[[128 128 128 128 128 128]
 [128 127 129 128 127 128]
 [128 127 152 131 111 133]
 [132 121 126 130 127 130]
 [131 132 125 129 137 123]
 [136 115 122 132 127 132]
 [135 117 124 131 127 131]
 [121 129 124 123 124 131]
 [128 128 129 128 128 128]
 [121 130 127 124 123 131]
 [128 128 128 128 128 128]
 [129 130 127 128 132 126]]
:
[[128 128 128 132 131 136 135 121 128 121 128 129]
 [128 127 127 121 132 115 117 129 128 130 128 130]
 [128 129 152 126 125 122 124 124 129 127 128 127]
 [128 128 131 130 129 132 131 123 128 124 128 128]
 [128 127 111 127 137 127 127 124 128 123 128 132]
 [128 128 133 130 123 132 131 131 128 131 128 126]]

[[130 127 132 122 129 124 133 124 146 128 137 126]
 [126 124 126 124 122 127 133 121 152 132 133 129]
 [134 129 123 136 119 131 126 121 123 124 122 120]
 [123 125 127 127 117 125 129 123 150 139 127 134]
 [120 124 120 134 122 138 123 130 123 136 120 133]]
:
[[130 126 134 123 120]
 [127 124 129 125 124]
 [132 126 123 127 120]
 [122 124 136 127 134]
 [129 122 119 117 122]
 [124 127 131 125 138]
 [133 133 126 129 123]
 [124 121 121 123 130]
 [146 152 123 150 123]
 [128 132 124 139 136]
 [137 133 122 127 120]
 [126 129 120 134 133]]

[[117 120 133 130]
 [107 134 131 128]
 [122 121 138 129]
 [108 128 140 124]
 [104 142 147 130]
 [126 131 127 136]]
:
[[117 107 122 108 104 126]
 [120 134 121 128 142 131]
 [133 131 138 140 147 127]
 [130 128 129 124 130 136]]

[[147 131 130 119 118 138 119 131 124]
 [119 127 139 111 135 119 149 110 136]
 [133 124 122 123 135 119 139 126 132]
 [133 123 149 123 124 137 124 121 134]
 [122 123 134 130 130 128 134 128 134]]
:
[[147 119 133 133 122]
 [131 127 124 123 123]
 [130 139 122 149 134]
 [119 111 123 123 130]
 [118 135 135 124 130]
 [138 119 119 137 128]
 [119 149 139 124 134]
 [131 110 126 121 128]
 [124 136 132 134 134]]

[[108 121 133]
 [148 131 130]
 [118 137 133]
 [145 144 141]
 [115 136 133]
 [102 138 139]
 [155 123 134]
 [122 124 153]]
:
[[108 148 118 145 115 102 155 122]
 [121 131 137 144 136 138 123 124]
 [133 130 133 141 133 139 134 153]]

[[100 133 127]
 [119 124 124]
 [130 124 132]
 [112 127 122]
 [152 115 132]
 [115 126 122]
 [146 143 127]
 [127 125 131]
 [121 124 125]]
:
[[100 119 130 112 152 115 146 127 121]
 [133 124 124 127 115 126 143 125 124]
 [127 124 132 122 132 122 127 131 125]]
---
[[128 126 125 125 143]
 [125 125 132 129 154]
 [129 123 122 136 151]
 [121 124 131 134 105]]
:
[[125 125 132]
 [129 123 122]]

[[150 152 129]
 [117 106 109]
 [116 127 105]]
:
[[117 106 109]
 [116 127 105]]

[[144 103 100]
 [140 130 115]
 [108 141 137]
 [119 122 117]
 [116 109 117]]
:
[[140 130 115]
 [108 141 137]]

[[153 104 113]
 [152 105 145]
 [104 154 149]
 [113 105 151]]
:
[[152 105 145]
 [104 154 149]]

[[144 130 137 126]
 [138 137 144 130]
 [145 133 121 118]
 [150 126 145 144]]
:
[[138 137 144]
 [145 133 121]]

[[150 127 131]
 [111 101 121]
 [123 119 155]]
:
[[111 101 121]
 [123 119 155]]
---
[[130 137 130 112 128]
 [140 119 141 124 121]
 [137 111 132 136 131]
 [138 126 100 119 127]]
:
[128 124 132 126]

[[122 152 149]
 [128 112 114]
 [156 126 131]
 [140 112 116]
 [131 147 145]]
:
[149 112 156]

[[122 123 132 105]
 [131 134 125 155]
 [117 113 135 108]
 [138 124 132 154]
 [125 108 141 119]]
:
[105 125 113 138]

[[110 131 133 108 137]
 [144 150 145 120 135]]
:
[137 120]

[[132 134 112 124 125]
 [135 122 106 120 130]
 [125 123 135 136 125]]
:
[125 120 135]

[[150 119 105 114]
 [110 146 146 115]
 [149 107 122 115]
 [111 147 142 134]
 [144 141 110 107]]
:
[114 146 107 111]
---
[[143 122 157 136 120]
 [142 137 101 142 118]
 [122 121 157 133 125]]
:
[[143 122]
 [142 137]
 [122 121]]

[[153 121]
 [115 112]
 [137 115]
 [105 130]]
:
[[153 121]
 [115 112]
 [137 115]]

[[144 130 127 105]
 [150 138 138 116]
 [133 156 134 123]
 [138 128 101 133]]
:
[[144 130]
 [150 138]
 [133 156]]

[[106 149 125 108]
 [119 144 132  99]
 [120 138 118 118]
 [143 111 128 148]]
:
[[106 149]
 [119 144]
 [120 138]]

[[127 125 138]
 [121 120 137]
 [129 126 105]
 [123 120 128]
 [127 128 133]]
:
[[127 125]
 [121 120]
 [129 126]]

[[129 135]
 [132 150]
 [126 111]
 [142 127]
 [125 115]]
:
[[129 135]
 [132 150]
 [126 111]]

[[101 135 143 155 119]
 [133 113 133 144 112]
 [120 136 117 129 128]]
:
[[101 135]
 [133 113]
 [120 136]]
---
[[130 122]
 [125 131]
 [106 132]
 [130 123]
 [112 149]]
:
[[130 122]
 [125 131]]

[[125 117]
 [151 154]
 [132 134]
 [135 134]
 [130 124]]
:
[[125 117]
 [151 154]]

[[154 143 134]
 [138 145 130]
 [130 145 157]
 [126 146 101]]
:
[[154 143]
 [138 145]]

[[124 126 133]
 [143 148 106]
 [133 133 124]
 [129 133 122]
 [130 132 126]]
:
[[124 126]
 [143 148]]

[[139 116]
 [116 104]
 [113 142]
 [113 140]
 [139 146]]
:
[[139 116]
 [116 104]]

[[144 131 140 120]
 [116 105 114 125]
 [117 107 116 130]
 [115 149 123 144]]
:
[[144 131]
 [116 105]]

[[121 134 110 122 100]
 [136 125 138 130 142]
 [124 129 143 114 125]]
:
[[121 134]
 [136 125]]

[[142 110 151 152 131]
 [142 128 131 109 120]
 [127 148 137 138 135]]
:
[[142 110]
 [142 128]]
